In the rows, zero is written as 128.
Rotation paths and how fast each direction turns (degrees each step)
Each turn is a multiple of 5 degrees from 10 to 175, or 0.
Each row of a path follows its step; steps can be skipped.
Path 1:
step 1: [131 124 135 130 126 120 129 123 133 129 133 130 114 135 140 129 129 140
 139 127 139 129 139 132 130 118 126 133 120 131 123 129 124 132 124 128
 126 130 134 133 139 124 125 138 136 117 118 123 123 127 132 127 130 124
 134 122 127 119 126 129 115 130 124 127]
step 7: [117 120 122 128 128 127 130 124 132 142 127 137 127 123 133 140 126 132
 140 121 128 124 123 144 136 125 122 130 122 122 125 132 121 122 127 130
 140 134 121 133 129 131 123 123 124 128 124 133 127 126 130 117 129 127
 126 139 128 137 130 136 130 138 129 121]
step 8: [122 138 131 125 126 129 130 140 143 130 128 134 135 128 135 132 133 135
 140 123 133 121 132 125 129 128 122 136 128 119 127 120 127 128 135 131
 132 128 120 137 135 127 122 134 131 120 115 136 127 138 127 125 127 137
 130 135 126 130 127 117 126 140 132 127]
step 12: [120 136 133 125 126 133 135 127 130 134 137 142 128 139 130 140 126 131
 139 129 132 140 125 129 138 122 125 127 120 126 130 130 124 126 133 131
 128 117 125 139 138 133 128 129 135 134 119 128 131 126 131 129 122 130
 118 140 130 120 124 132 121 130 127 122]
step 20: [130 117 133 128 126 122 124 134 130 135 137 127 117 133 138 136 128 131
 141 132 136 133 128 143 127 127 131 128 130 134 121 125 119 128 129 129
 135 133 118 141 135 118 123 123 134 122 123 121 120 133 129 127 128 118
 124 124 123 134 134 127 121 131 126 133]
step 21: [124 133 130 132 129 137 119 123 135 133 119 125 128 127 137 129 124 138
 136 130 130 127 128 135 132 129 129 136 123 116 126 122 121 124 126 141
 126 132 113 133 136 117 130 131 139 137 128 123 123 144 138 129 127 127
 133 129 124 129 124 129 126 127 124 131]
step 24: [122 129 136 124 127 124 127 139 133 133 130 128 134 134 135 135 127 134
 135 123 130 126 131 136 122 114 122 136 131 116 129 125 125 129 123 121
 129 138 127 134 140 128 127 138 136 126 123 127 134 140 131 113 124 122
 133 122 128 129 128 129 125 140 133 120]
Speeds:
[126 128 131 126 130 130 128 126 127 127 130 127 129 128 126 123 128 129
 126 127 129 131 127 131 128 125 130 127 129 128 130 130 130 127 129 126
 127 129 130 128 127 127 126 130 130 128 128 128 128 130 130 128 127 127
 127 129 125 127 125 130 128 130 128 126]	35
[128 130 125 125 130 131 128 128 126 129 128 129 125 127 128 128 126 125
 128 126 127 128 129 125 128 129 126 127 128 130 130 127 130 126 131 128
 125 128 128 130 129 127 129 129 131 130 125 127 129 129 126 127 126 128
 128 129 130 127 126 126 128 127 129 129]	110
[130 130 128 127 128 127 126 126 127 131 128 129 127 129 129 128 128 127
 129 129 131 131 127 126 127 128 128 129 131 129 128 130 125 128 128 129
 126 124 124 126 128 129 126 127 130 131 126 125 127 127 127 130 130 128
 130 126 125 128 128 127 128 127 125 127]	40
Path 2:
step 1: [129 134 120 135 126 125 129 134 113 135 132 133 128 120 118 123 133 126
 130 131 124 130 132 136 127 123 139 133 144 120 131 136 118 121 139 118
 133 127 128 124 128 121 148 123 118 135 135 130 136 132 134 124 128 122
 137 118 138 130 128 127 139 121 130 129]
step 2: [126 131 133 119 135 123 124 129 131 138 121 126 126 133 127 116 124 122
 123 128 119 128 126 118 127 138 132 130 133 127 122 123 116 131 129 132
 126 139 136 148 117 138 128 125 125 128 119 108 124 118 123 133 124 123
 128 136 129 122 128 135 112 124 121 131]
step 5: [132 123 132 122 134 119 130 121 133 137 127 124 111 123 130 125 121 139
 124 127 120 133 124 111 123 120 141 128 126 121 133 126 136 134 124 115
 135 122 125 118 128 121 142 129 135 129 129 133 137 122 126 138 128 132
 115 126 133 122 139 126 126 122 135 126]
step 7: [126 132 118 129 122 133 122 142 134 125 135 132 126 138 120 129 124 133
 112 134 122 121 129 112 125 122 134 131 132 132 124 124 126 119 118 125
 133 142 136 129 147 131 135 136 136 132 130 134 125 135 135 127 119 129
 122 142 125 129 124 136 135 126 121 129]
step 11: [134 129 126 119 125 131 124 126 134 126 134 121 130 124 122 128 114 131
 132 127 131 120 116 129 131 124 145 139 136 120 129 126 126 126 115 126
 125 142 121 134 119 130 121 128 116 114 125 113 122 129 134 132 121 126
 132 127 119 112 130 121 132 129 123 125]
step 13: [143 141 138 134 129 134 138 118 127 131 128 128 129 132 120 125 123 135
 123 137 119 129 120 148 120 126 128 131 140 134 128 128 138 134 144 133
 126 121 125 128 134 128 125 133 121 117 130 130 133 139 128 126 128 126
 123 138 124 124 130 138 143 127 127 132]
step 17: [126 126 123 134 130 123 126 120 118 123 134 133 124 126 133 112 124 128
 128 126 131 144 117 122 145 134 132 121 123 127 126 139 134 138 131 126
 135 131 130 134 123 135 137 126 119 125 136 141 127 133 131 120 126 130
 113 125 121 113 125 135 131 141 129 133]
Speeds:
[128 128 125 130 129 129 128 130 127 129 128 131 130 129 128 129 127 129
 129 128 127 130 128 126 128 126 129 127 129 127 129 129 126 125 125 131
 127 127 129 130 127 128 126 128 127 130 127 126 125 128 130 129 126 123
 126 132 126 127 127 125 127 129 129 128]	80
[126 129 132 125 125 126 129 131 128 128 128 127 128 129 127 128 128 130
 127 128 128 129 128 126 128 127 130 130 128 128 131 128 131 126 129 131
 125 129 129 132 129 128 125 130 128 127 128 126 129 131 126 130 131 127
 128 127 128 127 127 130 128 128 126 126]	160
[127 129 129 128 129 130 129 131 129 128 130 128 127 127 130 127 126 127
 130 129 130 130 126 129 127 129 126 129 131 129 133 129 127 126 127 129
 130 127 125 125 125 128 127 128 128 125 129 129 127 126 128 130 125 128
 130 128 129 129 127 128 130 128 129 126]	140
Path 3:
step 0: [125 118 131 115 125 123 129 133 130 130 139 134 127 130 126 133 125 121
 138 137 123 120 120 123 131 123 133 125 128 128 132 134 133 139 116 124
 134 139 134 123 134 121 121 121 146 127 135 119 140 135 132 129 134 139
 124 133 134 126 126 129 127 128 128 128]
step 5: [124 122 142 137 134 116 123 125 126 129 126 134 120 128 126 118 115 131
 129 125 133 119 121 128 137 130 142 132 120 124 134 123 134 129 125 122
 131 129 130 126 133 137 130 134 137 135 121 137 124 122 125 122 129 133
 123 144 138 121 128 133 131 127 126 133]
step 8: [124 133 148 131 141 117 130 120 125 122 130 126 122 125 133 124 126 123
 127 124 136 126 134 134 132 139 133 126 125 125 125 116 128 131 130 119
 133 132 134 128 120 128 124 119 144 125 129 123 133 120 120 126 122 143
 134 133 123 128 124 135 124 124 130 131]
step 9: [125 119 134 121 131 123 136 128 134 130 129 126 132 124 124 135 135 123
 136 126 134 119 127 123 131 133 133 129 135 120 125 127 136 135 117 117
 128 124 136 129 136 119 121 118 138 129 130 120 137 118 126 135 135 127
 137 141 136 125 132 128 140 135 121 127]
step 10: [125 129 122 126 148 120 130 129 124 134 123 135 128 135 138 129 139 123
 130 124 128 120 112 126 138 138 128 129 134 132 125 134 129 133 122 121
 130 143 124 119 135 129 125 126 133 128 135 118 133 127 127 120 127 127
 119 131 131 125 129 136 126 134 119 122]
step 11: [129 130 144 126 132 129 128 127 124 133 141 136 130 128 124 128 129 133
 125 136 134 118 126 127 133 123 134 128 117 133 118 128 129 134 132 118
 132 135 129 122 134 138 123 117 146 122 132 125 130 136 129 126 119 140
 119 133 127 121 124 126 127 137 126 129]
step 21: [121 123 129 132 137 123 140 133 127 134 134 134 134 130 127 132 126 132
 139 116 131 125 117 115 127 134 132 129 124 122 124 130 126 131 122 124
 127 145 132 123 132 129 121 121 142 135 135 123 123 130 128 130 123 127
 126 137 132 131 117 132 143 136 129 125]
Speeds:
[127 128 128 130 130 131 129 129 128 126 128 127 128 130 127 127 132 126
 128 129 130 126 131 130 131 129 125 127 128 127 130 128 128 130 126 128
 126 129 130 129 129 126 127 130 131 130 130 124 130 130 130 130 126 128
 130 128 128 130 128 128 128 131 128 126]	35
[128 129 127 126 131 128 128 130 128 127 127 128 135 130 127 129 127 129
 129 129 128 128 126 126 129 127 127 127 127 128 128 128 128 132 129 126
 130 128 124 125 130 128 129 125 130 126 130 127 128 128 128 130 127 126
 129 128 128 129 128 127 127 127 130 128]	35
[129 128 127 127 126 129 130 126 127 132 128 127 130 130 128 127 127 124
 127 127 126 129 131 126 130 127 129 128 129 131 128 130 126 128 130 127
 129 128 127 126 125 128 128 132 128 128 130 126 128 128 125 128 127 127
 127 130 127 126 127 127 128 131 128 130]	95
[128 132 125 129 129 126 129 127 127 127 130 129 129 131 130 127 130 127
 129 130 124 127 127 129 127 128 129 131 130 127 126 130 128 129 129 129
 129 126 127 129 129 128 130 128 126 128 127 126 131 129 130 125 127 129
 128 127 131 129 129 129 124 129 126 131]	115
Path 4:
step 0: [129 133 125 140 120 130 142 129 124 136 127 125 127 127 129 132 134 138
 116 123 129 135 128 128 130 133 129 123 129 128 116 138 129 113 136 126
 126 118 139 124 136 136 134 121 141 127 128 126 131 129 142 132 125 128
 132 127 126 119 123 128 127 127 123 120]
step 2: [124 131 126 131 127 130 124 130 123 113 135 130 131 135 128 138 123 135
 141 130 118 141 119 131 126 133 126 130 125 125 127 132 119 129 127 112
 129 121 127 129 126 124 128 132 128 114 131 139 131 127 131 131 120 127
 125 132 133 111 130 135 132 122 124 125]
step 7: [119 133 127 133 123 126 126 133 127 128 127 129 118 139 122 127 119 137
 128 117 131 133 123 122 135 135 129 122 117 133 134 136 130 126 126 117
 123 115 123 132 128 133 125 128 119 117 117 127 127 128 133 126 122 140
 131 115 123 118 128 126 134 129 121 130]
step 15: [132 129 128 141 116 133 132 123 126 137 128 129 119 133 128 126 125 134
 116 130 123 122 134 124 136 134 121 116 124 116 126 131 136 127 125 120
 122 124 130 129 136 134 130 123 119 129 116 125 124 128 119 130 134 126
 132 117 133 119 125 130 126 127 114 133]
step 17: [113 136 119 129 120 127 133 116 125 128 115 133 128 131 128 123 130 127
 135 122 130 142 124 123 123 128 123 128 127 120 123 148 127 118 128 124
 122 123 126 126 126 120 129 137 133 118 132 130 130 128 120 127 122 121
 132 123 126 123 125 123 133 125 125 124]
step 19: [131 127 138 124 116 133 126 122 119 123 137 126 126 124 143 125 133 134
 131 132 130 132 129 126 128 125 136 124 125 125 127 134 134 134 135 127
 125 132 137 135 136 136 130 135 127 119 132 138 132 143 116 123 131 126
 120 133 133 120 135 139 128 124 118 130]
step 20: [129 125 134 121 126 125 131 123 119 130 125 120 134 135 136 134 133 128
 123 122 126 128 130 121 131 124 126 127 130 110 129 130 134 134 129 120
 127 131 122 130 135 125 132 130 107 126 138 131 125 126 115 134 137 126
 123 130 138 124 135 140 124 129 124 136]
Speeds:
[128 128 131 128 129 127 127 128 131 131 130 126 128 129 124 127 126 128
 129 131 126 130 126 127 129 128 131 127 128 129 127 130 127 129 128 127
 128 128 125 126 127 131 126 128 131 128 126 127 131 127 127 128 127 126
 126 127 125 128 127 128 129 128 127 131]	95
[128 131 126 128 130 129 129 130 128 129 128 128 130 128 128 129 126 130
 126 129 129 129 130 126 131 130 129 128 130 126 129 126 127 130 129 130
 127 131 129 129 129 128 129 130 132 130 127 126 129 126 131 131 128 130
 129 129 131 126 128 129 127 128 128 131]	140
[128 124 129 129 128 130 128 128 131 129 128 128 127 128 128 131 125 130
 125 128 128 128 128 127 128 127 128 129 129 129 130 128 128 128 132 128
 125 128 131 126 129 127 128 128 127 127 129 128 130 129 128 128 127 127
 128 125 129 129 129 124 132 132 129 127]	100
